In the rows, zero is written as 128.
Which row each row swaps with, under one turn or mirror:
The rows were stretched afterwards, more along some directions than others.
nud: [160 131 120 106 110 166  79 104 126 140 110 143 141 139 124 118  94 138
  82 168  83 106 129 132 130 136]
Gade: [116 106 119 144 129 107  92 105  92 101 155  98 138 147 161 135 119 135
 141 166 136 110 120 167 117 139]
lig: [ 78 127 124 110 101 146 111  88 129 121 122 170 135 131 154 131 131 163
 146 153 102 103 107  98 125 147]
gov: [111 130 114 119  88 152 119 114  88 116 133 141  92 125 159 112 137 168
 102 170 103 112 131 140 117 106]
kudob: [ 74 155 153  87 136 150 148 141 148 122 133 138 146 148 147 114 158  91
 113 159 145 137 140 147 146 116]
rus: [126 112 134 143 121 112 102 158 173  92  64 127 112  94 101 159 153 143
 135 126  92 146 138 136 125 113]
sefu: [138 108 126 156 130 139 109 133  87 116 115 148  76 168 144 131 122 124
 107 158 103 119 136  99  97 107]
tib: [144 130  97 142 122 103 150 119  90 128 121 150 112 140 161 178 173 157
 109 154  97 150 104 140 144 145]
tira: [115 152 166 146 144 117 113 144 199 135  74 124 114 145 125 145 100 103
 106 115 102 125 140 138 143 136]
gid: [104 119 136 150 117 131 115 113  99 144 155 137 149 158 173 141 107 149
 155 157 125 128 107 133 125 161]
rav: [144 124 141 108 124 121 119  94 125  85 132 107 144 136 113 113 116 124
 135 108 120 130 108 116 130 130]
nelin: [119 137 100 119 115 137 154 193  89 131 129 127 110  96 149 117 155 162
 125 103 128 130 154 139 123 116]
nogak: [134 125 113 144 115 105  89 160  89 138 110 167  96 152 110  79 137 110
 109 153 145 115 126  93 102 131]
rop: [162 119  92 133  95 134  78  96  96 133 158 129 149 126 136 107 130 168
 137 145  98 124  86 118 117 144]
kopa: [148 154 144 152 130 127  83 207 120 180 107 125 119 112 148 110  93 120
  71 162 118 139 132 160 110 133]
fis: [107 140 164 127 151 136  86 136 173 129  73 123 134 150 123 138  93  70
 114 122 114 124 151 128 128 142]
bikeg: [136 136 112 170  93 117 100 130 125 123 123 135  90 118 146 132 104 169
 138 147  94  76 162 149 108 159]
Soled: [122 148 129 169 112 109 156 162 122 121 166 130 108 112 145 107 125 143
 135 129 142 111 146 143 129 149]
kigo: [110  95 102 111 123 140  98 159  91  69  97 154  97 124 160 129 162 131
  83 170  79 144 138 146 118 127]
Vepi: [ 84 146 126 119 112 112 112 130 176 122 108 116 141 135  96 154 139 150
 153 125 111 132 102 124 122 125]
bos: [103 129 124  83 119 159 112 109 117  92 120 141  94 162 170 133 122 111
 117 183 125 127 154  96 118 124]
Mus: [166 117 106 145  92 137 114 174 117 174 115 159 133 114 122 139 121 139
  90 138 110 125 157 144 118  97]
gav: [135 128  97 124  94 131 121 135  89 135 142  95 147 145 146 153 126 149
  90 147 108 152 106 179 132 119]
gan: [176 112  94 156 125 104 103 143 109 142 101 123 134 122 147 148 119 133
  98 134  73 149 116 143 117 166]
lesif: [116 125 126 100 100 163 105 145 104 130 155 134 141 113 138 134 106 151
 147 137 141  93 138 120 105 132]
Gur: [199 135 139 132 111 126 113 149 135 166 123 168 114 131 101  76 130 121
 105 140  89 162  82  72 116  93]
fim: [141 129 142 120 132 119 124 172 122  99 104 148 112 118 165 112 138 131
  91 162  84 160 127 110 128 154]
dake: [115 148 192 126 132 135 124 164 199 113  57 141 110 128 137 167 119 102
 106  99  91 124 162 132 148 147]
zet: [121 151 167 134 158 122 110 138 200 127  60 132 110 135 104 135 100  82
 106 121 117 120 153 138 128 125]
Mula: [139 123 100  79 113 152 107 124 107 114 103 168 127 158 165 131 142  97
 106 179 112 148 134  86 130 125]
tarin: [125 109 141 143 113 159 115  95  96 139 147 139 136 153 183 146  90 111
 143 132 140 109 150 109 104 153]
kugif: [134 176 154 146 161 122 122 162 184 128  71 103 105 139 114 142  96  80
  99 120 127 134 152 166 139 150]
Dibin: [142 133 112 144 108 132 134 129 110 111 122 121 125  99 117 129 123 140
 125 116 115 138 131 163 132 136]
fuvuv: [ 81 145 124 117 132 132 151 148 137 100 105 152 132 118 157 133 163 109
 121 117 131 118 154 135 169 162]
mak: [ 84 115 113 123 118 102 114 156 129 108 109 131 135 128 116 190 152 166
 149  99 104 127 120 147 131 156]
Kipe: [151 129 125 168 122 102 106 122 120 132 104 132 118 153 102 144 151 169
 128 139 115 143  90 131 144 131]
sakil: [161 148  97 143 113  72 122 123 116 135 135 101 134 105  99 122 133 192
 156 134 108 120  73 150 116 151]
vegi: [123 122 142 138 122 126 137 160 107 110 112 149 101 141 161 163 145 148
 140 139 102 151 132 105 138 172]
reti: [129 138  98 148 105 100 114 140  94 127 166 127 135 104 102  91 129 151
 148 108 131 146  80 125 119 152]
nek: [138 136 166 108 126 118 139 109 150  90 121 120 125 133 130 120 111 120
 118 108 129 120 135 124 136 130]
Ded: [143 108 112 134 101 142 103 160 110 126 116 154 113 114  77 112 145 149
 135 128 121 150  97  89  95  90]
ritus: [170 113 100 127 138 147 131 160  97 136 144 133 116 127 111 124 125 148
  88 141 120 158 125 134 116  89]
davop: [190 113 130 127 108 118 116 164 114 131 122 161 134 132 112  74 155 130
 100 133 109 164  96 110 128 104]
Selu: [138 134  83 150 113 137  72 173  84 103 114 139 104 114 142 133 116 180
 129 150 105  97 130 149  91 143]
Rifu: [133 135 139 110 111 103 128 120 132  79 120 134 111 134 129  94 121 132
 111 127 110 115 113 118 128 133]
kili: [122 128 157 102 110 136 149 108 154 106 122 140  99 114 114 137 138 184
 171 108 102 107 142 130 123 103]
kosin: [101 117  96  97  98 151 131  85 135 109 158 104 135 156 132 168 133 166
 153 113 110 120 139 133 140 121]
Popo: [153 111 125 123 105 126 141 130  93  92 122 135 114 140 137 125 122 127
 114 124 118 135 120 100 123 134]
ruk: [122 137 172 116 137 135 139  95 140 144 134 138 146 162 162  94 104  86
 125 140 169 105 138  91 125 157]
nuze: [ 88 137 106 108 110 127 130 144  81 126 139 133 123 144 178 109 165 126
 116 181 117 126 127 162 137 146]
kar: [ 97 135 118 153 138 110  72 105 146 138  95 130 115 151 117 132 109 111
 131 193 141  84 164 151 106 143]
lif: [150 134 124 137 155 137 146 172 129 144 111 130 115  81 119 138 146 136
 125 128 117 144 130 135 126 127]
pogis: [ 97 117 139 110  99  95 117 126 136 100 129 126 172 121 141 111 161 135
 137 124 107 144 111 147 145 154]
pugof: [155 108 160 102 119 132 124 121 124  99 107 133 141 118 137 103 121 118
 120 102 125 130 120  96 112 124]
sidas: [117 113 111 121 122 157 129  90 109 116 155 160 147 152 154 106 130 112
 146 139 165  86 135  84 115 122]
Zam: [135 160 148 159 147  93 119 139 171 115  87 119 131 110  86 106 134 109
 112 123 137 132 103 152 137 155]
ritim: [122 128 138 143 132 102 154 132 121 134 133 113 128 132 128 133 160 114
 123 112 133 119 123 138 130 139]
das: [162 132 150  95 126 144 155 121 142  98 107 149 100 128 119  96 129 111
 104 126 113 123 137  95 119  99]
popup: [128 125 118 129 117 119  97  77 111 113 141 113 132 128 116 117 137 153
 124 157 141 123 116 128 125 119]
Zed: [109 139  91  98 121 135  70  96 133 134 130 104 139 126 108 112 101 127
 125 142 116 119 120 146 131 129]
durob: [141 125 148 164 134 133 106 162 170 143  61 131 119 133 112 169 103 101
 106 102 100 145 137 119 131 135]
bigi: [126 154 162 121 126 147 101 180 133 101 110 157  60 111 132 107 112 127
 100 137 110 119 163 142 108 119]
Des: [126 127 136  95 131 122 125  88 151 100 129 157 162 121 138 118 158 134
 157 122 101 129 106  87 137 167]
parim: [ 93 152 133 107 132  96 132 129 124 114 106 152 114 181 151 137 185 113
 126 141 112 160  82 119 158 167]
voboz: [110 152 113 114 146 129 106  65 128 123 146 124 138 186 157 113 127 100
 118 187 125 146  93 126 132 153]
Tis: [104 151 168 115  97  90 128 162 137 110  94 158 116 147 158 151 166 146
 129 145  65 150  91 131 165 169]
Nisig: [140 116 124 142 129 104 137 171 143 113  76 137 134 118 134 173 192 113
 122 124 108 182 119 131 150 115]
Dup: [122 123 114 123  73 132  85 142 133 102  94 133 115 118  87 150 115 184
 129  95  59 110 138 128 138 130]

nek is swapped with zet
ritim is swapped with nud
gav is swapped with gan
Ded is swapped with vegi
Rifu is swapped with tira
nelin is swapped with Selu
pugof is swapped with kugif
Mus is swapped with tib
nuze is swapped with rop

